A =
[[ 1.33  0.96  4.55  1.03  3.87  1.62 -1.35 -7.32 -2.08  0.21 -0.21  5.13]
 [ 1.04  0.50  4.15  1.59  4.25  1.22 -0.67 -6.15 -2.48  0.16 -0.25  3.29]]
Indices start at 1.
row 1 col 1	1.33
row 1 col 12	5.13
row 1 col 5	3.87
row 1 col 2	0.96
row 1 col 3	4.55
row 1 col 6	1.62
row 2 col 4	1.59
row 2 col 6	1.22
row 2 col 10	0.16
row 2 col 8	-6.15
row 2 col 2	0.50
row 2 col 9	-2.48
row 1 col 8	-7.32
row 1 col 7	-1.35
row 1 col 11	-0.21
row 2 col 3	4.15

x =
[[-2.42 -3.27  7.14 -3.30 -1.63 -0.67 -6.48  4.70]
 [ 3.21  3.24 -4.85 -4.55 -5.85  0.79  4.67  5.83]
 [-5.92  2.65 -6.62  0.42 -3.92  5.29  3.03 -3.52]
 [-0.71 -2.33  2.50  2.81  2.90 -1.37 -0.20  1.25]
 [ 5.99 -1.28 -3.96  6.46  3.61  6.20 -4.39  1.19]
 [-3.65 -3.42  2.52 -7.19 -3.03 -4.25  1.79  1.52]
 [ 3.73  2.15  0.29 -2.04  0.70  3.28 -5.19  4.73]]
Indices start at 1.
(1, 1)	-2.42
(5, 3)	-3.96
(4, 8)	1.25
(2, 1)	3.21
(5, 7)	-4.39
(6, 2)	-3.42
(3, 3)	-6.62
(1, 4)	-3.30
(4, 2)	-2.33
(4, 6)	-1.37
(1, 2)	-3.27
(2, 6)	0.79
(5, 4)	6.46
(2, 7)	4.67
(7, 6)	3.28
(1, 8)	4.70
(2, 4)	-4.55
(6, 6)	-4.25
(3, 5)	-3.92
(7, 2)	2.15
(4, 7)	-0.20
(7, 5)	0.70
(1, 3)	7.14
(4, 3)	2.50
(7, 1)	3.73
(1, 7)	-6.48
(6, 1)	-3.65
(3, 8)	-3.52

data =
[[ 1.61 -0.91  0.08 -2.55  0.80 -1.20  2.25  0.87 -0.80 -1.54 -1.42  1.12
  -1.53 -0.06  2.73]
 [-0.69  1.04 -1.54 -3.86 -3.54 -1.33  2.09 -3.42 -4.75 -2.53  0.33  2.12
   2.68  5.88 -1.06]
 [ 5.60 -2.40 -3.21  2.47  1.28  1.37 -4.46  1.57  0.93  2.07  4.06 -1.50
  -3.20 -2.08  1.50]
 [-5.60  2.87  0.34 -2.91 -2.48 -1.74  2.76 -2.91 -4.00 -6.23  0.58  0.77
   6.15  3.07 -4.35]
 [ 1.94 -2.68  0.14  4.14  0.98  2.09  1.49  2.12 -1.47 -1.38  3.95  1.78
  -2.04 -2.86  1.59]
 [-1.72 -1.94 -0.41 -1.44 -3.47 -1.78  2.76 -0.25 -2.24 -0.62  4.70  1.69
   5.07  2.00 -3.74]
 [ 7.64 -0.09 -3.66  1.87  2.50  1.27 -2.71  1.93  6.47  4.52  0.82 -2.70
  -0.96 -2.68  5.23]
 [-0.44 -1.77  3.63 -2.07  0.00 -3.66 -1.92 -0.13 -1.39  0.77  0.15  0.10
  -0.81  0.13  0.90]]
Rows and columns are counted from 1.
(1, 1) -> 1.61
(6, 6) -> -1.78
(3, 14) -> -2.08
(8, 14) -> 0.13
(8, 4) -> -2.07
(7, 2) -> -0.09
(5, 3) -> 0.14
(2, 13) -> 2.68
(6, 8) -> -0.25
(8, 13) -> -0.81
(7, 6) -> 1.27
(8, 11) -> 0.15
(3, 10) -> 2.07
(8, 2) -> -1.77
(1, 14) -> -0.06
(6, 5) -> -3.47
(1, 8) -> 0.87
(5, 10) -> -1.38
(7, 4) -> 1.87
(3, 2) -> -2.40
(5, 14) -> -2.86
(5, 13) -> -2.04
(1, 9) -> -0.80
(4, 12) -> 0.77
(4, 5) -> -2.48
(4, 11) -> 0.58
(5, 7) -> 1.49
(2, 4) -> -3.86
(4, 8) -> -2.91
(6, 11) -> 4.70

B =
 17.4   -4.2   -6.4   -0.8
  7.5  -12.7  -10.4   10.6
 -4.9   14.1  -10.0  -11.9
 -1.8  -15.6  -19.1    8.0
  9.0   -9.9   -0.8   -8.0
Rows and columns are counted from 1.
(1, 1)	17.4
(1, 3)	-6.4
(5, 1)	9.0
(3, 4)	-11.9
(3, 1)	-4.9
(2, 2)	-12.7
(4, 3)	-19.1
(4, 4)	8.0
(2, 4)	10.6
(1, 4)	-0.8
(2, 3)	-10.4
(5, 4)	-8.0
(4, 1)	-1.8
